One turn moves every row onto another: examples first, then more rows asked:
gufef: [-.11,-.25,.06,.11,-.06,-.04,.18,-.10,-.24,-.18,-.06,-.03,-.10,.34,-.03,-.30,-.08,.13,-.02,.01,.07,-.41,.20,.07,-.11,-.19,-.09,-.05,-.09,.00,-.03,.08]
vumen: [.00,-.05,.00,.17,-.04,-.20,-.05,-.05,-.10,.07,.06,.00,-.45,.04,-.08,-.07,.07,.15,-.07,-.14,.05,.14,-.24,.23,-.16,-.07,-.02,.13,.01,-.15,.11,-.11]
vuma: [-.29,-.03,-.04,.28,.20,-.31,-.10,.00,-.09,-.09,-.16,-.08,-.09,.07,.02,-.10,-.08,.23,-.18,-.12,.02,.06,.15,-.13,.02,-.12,-.17,.14,-.06,.07,.07,.02]
todo: [-.02,-.11,-.08,.09,-.09,.07,-.04,-.21,-.06,.20,.00,-.09,-.13,.29,-.02,-.15,-.10,.08,-.06,-.03,.08,.06,-.01,.30,-.11,-.08,.29,.04,.05,-.21,.08,-.02]
Gud: [-.23,.00,.02,.20,.02,.06,-.05,.07,-.03,.03,-.04,-.23,-.13,.02,-.07,-.11,.01,.24,-.10,-.06,.01,-.04,.35,-.08,-.11,-.12,-.23,.19,.08,.15,-.04,-.07]
Fuma: [-.08,-.05,.07,.32,.04,-.09,-.09,.10,.02,.16,-.16,-.18,-.22,.08,-.12,-.17,-.18,.16,.03,-.06,.05,-.08,.11,-.18,-.06,-.11,-.06,.21,.04,.22,.01,-.10]
tisi: [-.23,-.16,-.14,-.05,-.04,-.44,.03,-.02,-.14,-.11,-.06,-.11,.03,.16,.03,-.14,-.13,.01,-.07,.12,-.09,-.07,-.07,.17,.05,.00,.00,.10,-.04,-.13,.15,.05]
zalaf: [-.10,-.23,.06,.25,-.07,.03,.06,-.29,-.18,.00,-.09,-.02,.03,.28,-.11,-.06,.05,.23,-.03,-.10,.01,.01,.14,.34,.02,.00,.19,.12,.09,-.08,.11,.13]
Nodem: [-.22,-.26,.10,.28,-.11,-.29,.10,-.09,-.21,.05,.15,.11,-.29,-.01,-.02,-.08,.19,.19,-.03,-.16,.00,.06,-.06,.24,-.15,-.01,-.04,.21,.02,-.03,.23,.01]
Riref: [-.18,-.23,-.22,-.09,-.03,-.29,.06,-.02,-.09,.05,.13,-.07,.11,.18,.01,-.05,-.09,.05,-.09,.11,-.03,-.04,-.05,.18,.03,-.06,.03,.19,-.06,-.12,.12,-.10]
fir: [.09,-.21,-.05,.16,-.16,-.02,-.05,-.19,-.14,-.04,-.29,-.07,-.24,.15,-.14,-.08,-.04,.11,-.11,.06,-.12,.03,.03,.32,.01,.03,.07,.04,-.04,-.03,.14,.22]
dul: [-.24,-.17,-.01,.24,-.08,-.10,-.06,.05,-.12,-.07,-.08,.15,-.33,.18,-.20,-.16,-.14,.08,.01,-.03,.16,-.22,.08,.03,-.25,-.04,-.08,-.06,.02,.21,-.14,.23]
Fezi: [-.10,-.04,.03,.37,-.12,-.04,-.05,.02,-.02,.04,-.23,-.16,-.13,.20,-.12,-.13,.02,.16,-.22,-.21,.05,-.02,.14,.22,.09,-.20,.17,-.04,.08,.03,-.15,-.06]
lif: [-.19,.02,-.20,.11,.05,-.25,-.04,-.03,-.12,-.08,.08,-.10,-.19,-.08,.06,-.14,-.09,.23,-.26,.02,-.13,.02,.26,-.10,-.07,-.16,-.15,.10,-.11,.00,.10,-.06]
mavol: [-.05,-.09,.00,-.05,.02,-.11,.00,.04,-.06,.05,.10,-.09,-.29,.57,.01,-.16,.05,.15,-.02,.05,-.02,-.08,.22,.09,-.02,-.11,-.04,.12,.05,.28,.08,.05]
depas: [.00,-.13,-.15,.17,-.33,-.06,-.04,-.01,.04,-.13,-.01,-.04,-.22,-.04,.11,-.25,.08,-.14,-.28,.01,-.13,-.10,.18,.20,-.02,-.09,.10,.06,.08,.04,.01,.00]
zakes: [-.25,-.10,.08,.22,.00,-.21,.04,-.15,-.17,-.02,.05,.04,-.22,.04,.01,-.09,.24,.27,.00,-.25,.10,.08,-.03,.31,-.12,-.09,-.12,.17,.11,-.15,.06,-.04]
Tuti: [-.15,-.15,-.08,-.02,-.07,-.18,.03,.02,-.10,-.09,.04,-.08,-.10,.33,-.18,.09,-.09,.20,-.15,-.09,.09,-.09,-.08,.17,.24,-.07,.02,.09,-.08,-.21,.12,.17]
vezip: [.01,-.04,-.18,.06,-.11,-.04,-.06,-.03,-.02,-.07,.22,.11,-.35,.19,-.14,-.09,-.13,.27,.06,-.01,-.03,-.13,.14,.09,-.23,-.15,.10,.15,.08,.29,-.11,.04]
Zoz: [-.17,-.09,.00,.33,-.22,-.08,.02,.00,-.11,-.19,-.18,-.14,-.11,.03,-.05,-.19,.12,.06,-.31,-.08,-.14,-.05,.29,.23,.01,-.07,.06,-.03,.10,.07,-.05,.04]
vume: [-.15,-.27,-.15,-.02,-.05,-.18,.10,.00,-.11,.07,.21,-.05,.02,.30,-.14,.09,-.03,.16,-.13,.01,.05,-.05,-.01,.16,.16,-.08,.05,.19,-.11,-.14,.13,.02]
duton: [-.16,-.04,-.20,.05,-.12,-.11,.05,-.11,-.07,-.02,.34,.12,-.16,-.05,.10,-.14,-.11,.19,-.18,-.11,-.06,-.13,.19,-.13,.05,-.13,-.12,.14,.00,-.09,.12,-.09]
tekel: [-.08,-.20,.05,-.05,-.09,.00,.01,.10,-.01,-.07,-.02,-.01,-.08,.46,.11,-.17,-.09,.13,-.12,-.03,-.04,-.12,.05,.10,-.14,-.14,-.06,.24,.09,.32,.22,-.08]
rame: [-.26,-.08,-.07,.15,-.02,-.03,-.12,.07,-.04,-.19,-.09,.04,-.16,.13,-.02,-.20,-.18,.08,-.08,-.03,.15,-.14,.05,.08,-.47,-.15,-.02,.06,.05,.20,-.09,.05]
Guden: [-.13,-.03,-.03,.15,-.12,.06,.01,.00,-.05,-.08,.18,-.18,-.36,-.05,-.04,-.17,.02,.12,-.13,.01,.00,-.16,.40,-.13,-.09,-.08,-.13,.16,.00,.05,.08,.11]
Vab: [-.08,-.11,.00,.13,-.09,-.13,.01,-.13,-.11,-.04,.01,.06,-.24,-.10,.04,-.14,.07,.20,-.06,-.20,.07,.03,-.18,.30,-.20,-.15,-.12,.16,.04,-.21,.07,-.15]
Zisiv: [-.07,-.26,-.11,.21,-.30,-.09,-.03,-.04,.13,.11,.10,.09,-.13,.10,.19,-.22,.11,-.07,-.12,-.14,.06,-.13,.15,.20,.07,-.18,.19,.17,.13,.09,.02,-.02]
peken: [-.03,-.04,-.04,-.05,.04,-.04,.04,-.09,-.12,-.04,.01,-.11,-.27,.48,-.02,-.25,.02,.17,.03,.02,.09,-.25,.22,.11,-.01,-.22,-.09,-.05,-.02,.01,-.14,.04]
bame: [-.22,-.29,-.06,.09,-.18,-.14,.01,-.14,-.13,.26,.02,-.02,-.20,.22,.08,-.21,.01,.00,-.07,.09,-.01,.04,.17,.32,-.13,.02,.18,.04,.00,-.03,.23,.19]
supem: [-.17,-.17,.14,.32,-.09,-.14,.00,-.02,.04,.06,.01,.00,-.20,.06,.03,-.25,-.16,.11,.14,-.17,.11,-.27,.14,-.19,.01,-.10,.02,.27,.12,.16,.12,.05]
vut: [-.06,-.04,.00,.12,-.18,.05,-.03,-.07,.09,-.09,.15,-.03,-.33,-.05,.09,-.27,-.15,.08,.03,-.14,.12,-.31,.19,-.14,-.03,-.16,-.04,.21,.09,-.04,.08,.07]
Ges: [-.16,-.07,.01,.30,.12,-.21,-.11,-.02,.01,-.01,-.08,.09,-.18,.18,-.03,-.06,-.17,.13,-.10,-.23,.17,-.05,-.08,-.22,.15,-.09,-.12,.14,.00,-.02,.08,.02]
vuvi: [-.05,-.22,-.01,.38,-.17,-.15,-.03,.03,.05,.24,-.01,-.02,-.24,.26,-.04,-.15,.04,.04,-.12,-.18,.12,-.06,.12,.14,.12,-.19,.31,.06,.03,.11,-.04,.01]
gusap: [-.23,-.13,-.10,.15,-.04,-.10,-.04,.00,-.06,-.18,.17,.05,-.15,.14,-.02,-.15,-.08,.21,-.03,.00,.01,-.08,.22,.10,-.43,-.13,.12,.22,.08,.35,.00,.06]
teke: [-.16,-.11,-.07,.11,-.13,.00,-.04,-.05,-.05,-.04,.08,.23,-.26,.21,-.16,-.09,-.07,.27,.13,-.14,.11,-.24,.15,.11,-.11,-.11,-.09,.04,.16,.21,-.22,.13]
Dotu: [-.15,-.23,-.09,-.03,-.22,-.01,-.09,-.17,-.03,.06,-.27,.01,-.07,.11,.16,-.18,.00,.10,-.08,-.04,-.03,.02,.08,.43,-.07,-.06,-.07,.09,.10,-.07,.14,.12]
lide: [.00,-.29,.07,.08,-.14,.00,.10,.05,-.15,-.18,-.10,-.02,-.11,.31,.01,-.26,-.22,.05,-.14,.04,-.03,-.31,-.01,.03,-.21,-.16,-.03,.09,-.08,.16,.18,-.03]
Kot: [-.11,-.13,-.05,.23,-.06,-.15,.02,-.09,-.04,.04,.28,.22,-.23,.12,-.02,-.08,-.14,.10,-.10,-.20,.08,-.18,.02,-.24,.17,-.04,-.05,.14,.01,-.05,.16,.03]
tatut: [-.07,-.15,.03,.28,-.04,-.31,.06,-.11,-.24,-.02,.06,-.02,-.46,-.04,-.12,-.12,.14,.14,-.06,-.04,-.02,.06,-.07,.21,-.16,-.04,-.02,.08,-.09,-.13,.13,.04]
bil: [-.28,-.09,-.04,-.03,-.07,-.34,.02,-.02,-.12,-.21,-.13,-.10,-.05,.25,-.04,-.06,-.10,.14,-.10,-.06,.00,-.10,-.06,.20,.17,-.02,-.05,.06,.00,-.20,.14,.21]

Tuti moves to Riref
lide moves to peken
lif moves to Ges
And these:
vut moves to Gud
rame moves to teke
Vab moves to zakes
zalaf moves to bame
Zoz moves to vuvi

